In the rows, 128 means zero.
First come named turns, each shown by rows before and after it. For each pair of rows after them, which turns, in which order, take the first row to the second? The first pair is done for you.
Siv:
[127 123 148 160 131 121 155 127 100] => [133 127 155 158 123 126 151 130  97]
[170 130 164 154 135 153 134 165 121] => [144 104 106 156  99 150 167 157 130]
[134 204 135  93 171 120  84 139 159] => [139 182 108  89  68 169  95 142 153]
[181  94 116 134 187 144 112 161 149] => [185  83 110 132 133 173 116 164 143]
zed:
[124 139 128 136 190  95 147 147 125] => [130 181 162 115 144 108 128 143  97]
[133 113 161 131 127 147 105 157 104] => [127  84 143 142 150 134 120 157 119]
[113 105 144 125 145 111 120 125 107] => [125 120 154 111 132 128 104 128 111]
razu:
[121 196 137 119 145  88 204 158 106] => [110 117  99 153 141  99 228 148 118]
[131 129 107 112 191 116  90 127 180] => [140 170 113 109 183 115 100 151 174]
[ 80  96 121 120  66 124 124  67  97] => [ 84 136 140  97  71 117 100  67  94]
[110 162 153 121 150 100 142 137 109] => [113 143 137 138 140 107 170 147 109]
fogo:
[138  60  59  96  87 170 136 161 162] => [159  60  89 112  80 187 145 182 151]
[153 161 168 170 132 132 132 141 108] => [145 150 165 159 169 116 105 122 122]
[107 139  50 112  82 119 154 143 163] => [140 145  92 138  62 145 170 182 139]
Then:
(two turns a pair)
[122 132 113 118 104 131 124 129 122] => [116 139 110 123 123 116 139 134 124] -> Siv, fogo
[114  92 103 136 139 117  99 110 164] => [133  93 126 131 106 143  85 117 157] -> Siv, Siv
[111 150 116 127 143  95 164 123  97] => [144 169 131  96 103 138 110 134 108] -> razu, zed
[149 174 157 133 164 119 124 146  97] => [144 171 125 139 163 112 150 158 107] -> fogo, razu
[122 188 125 132 167 123 130 140 108] => [122 173 109 136 182 119 136 143 115] -> zed, zed
[135 116 157 140 113 141 143 127  98] => [133 111 161 133 119 140 130 112  98] -> razu, razu
[108 131 112 117 157 103 126 113 141] => [116 164 126 115 117 111 145 133 119] -> zed, razu
[123 124 160 143 160 100 115  99 135] => [111 141 144 120 139 103 102  87 140] -> zed, fogo
[140 110 103 163 114 129 180 141 133] => [168 135 173 154 112 149 137 145 111] -> zed, fogo
[101 153  91  98 152  95 123  86 112] => [124 188 128 100 157  97 126 110  98] -> fogo, Siv
[114 124  87 105 130 119 129 133 134] => [135 152 117 111 146 117 130 160 129] -> Siv, razu
[147 157 138 152 109 152 153 175 174] => [144 140 153 145 168 138 116 151 191] -> fogo, fogo
[131  89 117 140 116 153 102 125 131] => [111 103 136 152 156 115 124 110 109] -> zed, Siv
[136 124 101 106 174 113  68 107 160] => [130 105  62 104 115 129  94 103 161] -> Siv, Siv
[122 124  96 161 153  96 172 133 142] => [115  94 105 164 160  97 149 103 141] -> fogo, razu
[118 135 176 129 105 115 116 104  98] => [107  88 139 152 152  98 140 107 120] -> zed, zed
[141 153 190 145 156 115 139 142  93] => [137  92 160 176 150 123 167 135  99] -> razu, razu
[148 126 135 127 138 146 117 147 144] => [128 118 114 131 151 130 136 142 150] -> Siv, Siv
[116 118  81 135 121 134 146 121 134] => [128 128 127 120 164 128  94 106 132] -> razu, Siv
[147 110 136 114  92 161  88 123 127] => [128  74  99 144 148 132 133 130 146] -> razu, zed
[104 127 141 165  96 118 156 105 117] => [124  92 108 166 130 127 139 121 164] -> zed, zed
[154 140 143 126 107 156  96 145 143] => [137 122 100 146  92 146 148 151 139] -> Siv, fogo
[118 125 125 155 103 123 178 148 108] => [117 108 142 164 154 108 168 134 117] -> Siv, razu
[ 73 182 118  96 150  73 126  87 114] => [103 216 160  97 126  92 127 115  99] -> fogo, Siv
[ 95 131  84 103 130 116  98  98 160] => [121 137 114  96  99 151  70 107 151] -> Siv, Siv
[184  68 142 158 141 159 120 159 146] => [163  69 126 164 180 130 137 151 156] -> Siv, Siv
[112 138 118 127 153 110 116 123 142] => [116 156 112 128 139 110 133 139 139] -> razu, fogo
[135 145 155 144 165  91 155 128  98] => [169 164 166 120 124 130 115 143 108] -> razu, zed
[123 150 131 128 104 120 119 128 129] => [124 122 116 141 101 123 133 127 133] -> razu, razu
[121 141 135 102 112 135  73  88 129] => [104 117  90 112 114 124  99  83 144] -> Siv, zed
[103 132 130 122 172 107 129 107 128] => [105 162 137  98 133 120 113 107 120] -> zed, fogo
[110 115  83 118 131 119 125 104 135] => [118 147 120 119  86 132 133 115  98] -> zed, fogo
[169 141 144 139  55 153 143 154 120] => [186 110 174 163 103 161 124 153 124] -> fogo, razu
[111 105 174 145  89 123 163 105  59] => [109  88 187 138 147 107 128  84  76] -> fogo, fogo
[125  57 106 162 131 161 105 110 134] => [141  70 143 157 152 164  84 116 132] -> Siv, Siv
[161  74 123 102  97 166  74 138 149] => [144  89 134 109 197 114  78 130 158] -> Siv, Siv
[101 148 112 114 164 107 126 106 139] => [120 178 119 106 143 120 123 127 134] -> razu, zed
[146 125 157 142 138 151  89 138 111] => [114  99 112 147 168 122 111 116 127] -> zed, fogo
[152 133 138 125 176 110  99 161 147] => [121 105  70 132 124 112 145 150 152] -> Siv, Siv
[119  92 144 159 101 145 167 120 105] => [100  94  89 145 131 123 172 117 139] -> zed, Siv
[105 106 122 127 147 109 118 106 116] => [120 160 142 112 109 122 116 133 101] -> zed, razu
[119 150 119 143 145 122 163 154 120] => [125 161 112 128 113 139 155 154 122] -> zed, Siv
[133 166 165  91 123 134  67 104 130] => [157 134  89 136 171 132 143 168 179] -> razu, zed
[121  95  83 133  74 149 159 131 143] => [169 136 183 122 138 154  96 149 132] -> Siv, Siv
[117 118 138 106 128  97 146 105 117] => [126 121 142 118 109 107 158 121 107] -> fogo, fogo
[136 122 141 128  83 130 173 173 132] => [129 108 130 135  99 125 179 170 135] -> zed, zed
[160 149  95 125 129 141 130 148 127] => [134 106  88 142 142 125 147 114 117] -> zed, razu
